One vector is turned by the same rotation once a tick. Each row is the vector after some number of ticks, and that number follows the row.
The counts run from 0 to 253.
[150 151 130 105 114 148 106  83 184 117 124 124 101 144 131 127 129 196
 127  78  90 138 137 142 143 124 113 173 128 136  87 117  97  78  88 140
 109 155 155 125 154 120 106  98 150 140 128 143 106 111]	217
[ 53 123  93 118 137 156 101 109 136  97 127 137  95  75 185 127 138 130
 153 138 128 160 170  95 149 148 112 122 125 150 159 135  80 151  93 104
 158 136 126 109 152  91 160 158 140 122 115  95 133 121]	38
[127  98 190 140 102 137 109  73 120 166 123 126 124 136 139 146 134  76
 121 121  88 161 106 169 110  77 170 133 116 164 123 102 139 117 127  94
 136 164 135 161 105 115 113 163 174 140 149 142 142 138]	52
[128 125 162 115 119 132 150 132  87 136 130 124 144 112 143 115 108 108
 106 149 106  93 121 156  72 135 142  76 129 128 123 110  86  60 118 168
 128 182 117 136  69 132  87 114 127 145 145 126 183 145]	49
[ 76 139 175 156 123 120 156  86 137 151 100 102 130  60 172 152 150 123
 125 116  84 167 116 126 135 149 141 114 108 159 138 123 117 107 113  98
 156 163 140 125 114 136 108 157 123 145 129 100 157 131]	249
[120 119  95 175  96 139  70 159  83  80 126 170 106 175 150 105 135  98
 144 182 135 123 158 116 123 128 142 129 126 124 115 177 133 143 138 121
  95 130 149 118 124 110 115 186 136 116 119 112  95 158]	233
[134 126  79  72  93 146 133 117 184 129 162 102 102 133 121  89 148  95
 110 109 108 143 114 119 144  97 156 101 153 143 156 140 101  91 112 144
  68  97 131  92 140 114 120 104 138 101 141 121 115 162]	181
[127 154 183 166 125 140 117 103 122 129 111 101 127  96 125 163 150 124
  54  75 116 125  86 157 120 143 117 114 130 207 130 112 106 126 101 143
 140 125 116 151 125 171 102 137 163 134 157 131 132 108]	133
[124 134 181 211 139 122 142 151 121 162 121 126 138 120 115 134 146 112
  97 119 125 135 135 142 103 135 146 132 133  98 106 154 198 110 177 158
 131 118 162 154 113 156  91 184 108 141 134 105 144 138]	193
[ 90 107 177 110 129 141 137 144 157 134 118 147 130 182 123 102 103 147
 142 150 117 150 120 123 145 103  91 144  89 135  71 112  93  96 120 106
 117 159 142  81 164  77 127 123 130 166 124 167 158 121]	167
[124 125 180 105 152 169 140 158 121 119 203 134 121 147 148  97 156 102
 173 151 103 102 155 157 120 152 127 101 139 109 163 165 110 105 143 132
 124 102 151 144 158  90 121 158  91 127 105 124 160 143]	242
[136 114 159  92 132 108 169 111 139 148 113 121 133 155 137 107 120 119
 131 149  93 147 132 161  95  87 148 106 150  97 142 110  75  53 120 173
 105 133 140 124  85 118  80 104 127 155 119 147 182 147]	50
[119 161 119 111 136 166 108  96 162 116 146 110  94  75 132 129 129 168
 131  50 120 142 148 138 134 134 109 161 127 176 114 119  99 134 103 132
 145 169 143 147 175 131 128 128 157 128 137 120 105  93]	213
[125 129 190 163 131 126 192 138 148 182  81 110 142 145 139 112 160 132
 121 129 106 155 101 126 138 107 132 118 128 139 111 131 143  83 117  88
  90 147 127 101 136 110  57 119 113 163 142 164 151 108]	252
[ 86  95 118 128 124  62 129 125 140 128  86 118 133 108 155 145 128 117
 122 182 141 185 104  89 141 131 141 120  77 113 153 134 125 122 126  91
 147 127 129  88 125 143 147 154 103 136 110 106 154 163]	114
[185 128 115 163 128 135  85 129 112  95 144 153 121 197  94 143 146 124
 141 125 153 128 111 142 127 131 126 160 133 131 131 149 160 209 154 113
 141  95  96 143 154 155 126 148 141 104 141 130  47 130]	147
[155 137 109 115 140 146 170 106 169 135 108  85  73 126 119 104 132 132
 145  92 118 183 130 138 126  67 118 144 127 154 151 138 106 155 119 120
  60 128  86 112 158 125  90 144 132 109 126 144  78  99]	6
[ 90 113 130 133 138 166  96 189 113  93 163 123 115 158 142  98 158 118
 128 163 160 119 150 125 124 129 122  96 134 101 135 192 126 105 123 138
 134  93 137 110 153 111 132 220  96 142 118 108 113 132]	238
[125 124  75  94 104 148 145 135 125 139 133 136 153 127 112  71 139  75
 109 133 136 114 110 110 147  97 161  77 176 116 148 132 129  84 120 151
  82 119 105  75 108  98 114 123 138 123 173 113 124 134]	180
[165 113  86 106  95  79 160 111 162 163 123  95 127 124 107 121 134  97
  93 131 137 171  72 107 151  91 160 117 121 127 146 135 161 128 153 109
  84 108  99 104 121 152 135 107 117 122 153 115 103 152]	60
[ 98 109 159 172 114 127 115 132 119 135 142 162 148 139 126 122 116 113
 123 153 131 122 136 135 118 132 164 147 110  72  70 137 172  75 167 131
 140 167 169 121 112 115 131 171 117 172 141  95 154 162]	108
[ 88 141 171 139 150  99 126 135 162 136  69 118  92 156 135 149 105 185
 134 111 130 162 145 141 113 115  65 174  94 131  76 107 101 146 123 147
 112 158 159 126 141 129 120 135 140 145  94 158 143  92]	82
[128 108 121 169  90 136  62 137  81 101 158 181 137 177 111 111 110  81
 125 160 128 107 133 135 104 122 156 150 121 113  81 112 163 152 163 110
 120 143 162 148 113 125 129 144 188 127 147 128 128 148]	228
[152 131 168 148 143 122 118 114  84 129 119 135 125 127  78 165  98 109
  87  79 115 138 117 162  72 108 135 174 119 148  99  90 126 152 155 173
 141 143 136 159 112 191 122 136 178 108 130 130 136 116]	138
[ 99 138 111 124 102 158  86 127  86 101 148 153 122 121 124 117 139  52
 109 106 108 159 114 120 127  96 168 113 155 182 158 140  92 164  98 107
 134 128 124 112 150 123 131 175 187  93 154 115 117 143]	178
[143 152 153 137 183 114 170 113 133 145 146 145 164 120 123 148 154 153
 149 106 108 104  98 155 172 223 107 148 141 125 138 108 139 165 148 156
 140 110 115 134 149 141 146  85  90 115 130 129 134 131]	75
[133 155  61  81 134 132 144 165 104 126 132 172 118 162  98  88  97 128
 162 127 139 152 147  91  91 117 104 124 174 118 113 121  77 164  96 162
 104 140 110 104 112 111  91  92 131 115 169 156 111 110]	90
[143 147 180 185 174 146 169 156 132 149 132 143 141 144 123 114 146 175
 151 115 118  79 133 159 159 203 100 150 141 131  93 127 161 137 156 170
  85 127 142 153 159 134 101  92  77 121 132 148 134 113]	76
[117 126 138 121 126  84 141 101 187 160 120  97 148 108 133 167 140 130
  92 107 123 167 130 143 122 125 136 110 125  89 157 132 147  90 151 169
 163  62 147 130  83 146 124 162  94 130 111  88 148 147]	190
[123 100  66  98  78  97  88  82 141 125 134 156 127 173 147 134 120 102
 157 173 126 161 139 115 149 110 149 147 103  98 148 122 131 160 155 109
 113 116 128 118 115 104 165  96 130 113 130 116  91 174]	231
[105 140 184 154 110 117 158 120 147 164 100  87 116 110 129 134 151 131
  87 115 108 198  74 134 134  90 123 133 102 174 112 125 113 105  93  87
 112 160 141 103 151 130  94 149 131 148 135 148 162 121]	253
[156 124 168 115 111 171  61 108 121  96 190 156 132 176 129 141 156 105
 116 119  94 126 128 160 115 137 153 126 151 122 147 143 116 118 126 121
 185 104 159 160 132 138 118 171 158 128 138 114 126 155]	102
[120 153 148 153 147 148 137 110 101 119 104 122 142  55 149 140 153 128
 104  89 106  95 122 143 132 163 138  97 148 191 158 116 100 103 102 162
 132 139  86 132 111 164  98 140 136  98 134 115 132 118]	129
[131 127 131 136 118  93 169 124  93 148  86 147 154 136 114 134 111  85
 123 154 115 171 125 116  76  97 166 104 149  96 132 121 118  89 126 151
 131 144 111  95  61 144  72 146 135 139 124 129 146 139]	54
[145 125 162 171 133  87 166 102 139 169 142 130 133 128 127 133 145  94
 127 139 102 146 101 153 154 179 145 146 105 130 124 125 182 178 202 113
 112 121 130 165 122 146 132  90  93 113 142 134 132 152]	196
[ 99  90 140 108  91 129 109 134 156 142  81 130 105 147 153 116 106 121
 149 148 118 150 123 113 129  47 120 141 102 162 121 101 107  99 106  74
  85 158 149 120 139  73 113 131 181 147 123 160 144 130]	172
[127 132 180 113 178 134 189  94 104 136 140 145 144 107 179 131 148 108
 188 139  73 113 130 157 128 161 143 109 140 116 173 117 115 110 140 142
 138 136 140 143 126 116 108 129  85 127 102 133 184 156]	246
[136 108 124 149 146  59 153 111 125 141  94 100 119  92 141 143 114 121
 137 151 147 138  91 125 148 147 125 143  74 163 134 112 161 176 155 106
 104 149  80 150 120 155 153  86  97 104 127 122 112 145]	200
[105 130 130 132 101 131  85 123  95 118 107 147 123 110 111 146  95 123
 140 111 155 154 129 106 104 120  96 138 124 181 110  93 117 218 117  99
 149 157  89 142 127 127 130 108 181 148 172 142 118  84]	88
[160 103 175 129 135 146  86  86 150 116 154 105 135 154 143 147 159  96
 108 108  89  81 120 189 141 110 175 124 134 131 172 119 141 111 144 151
 135  72 122 167 135 139 148 166 140 107 113 122 122 148]	187
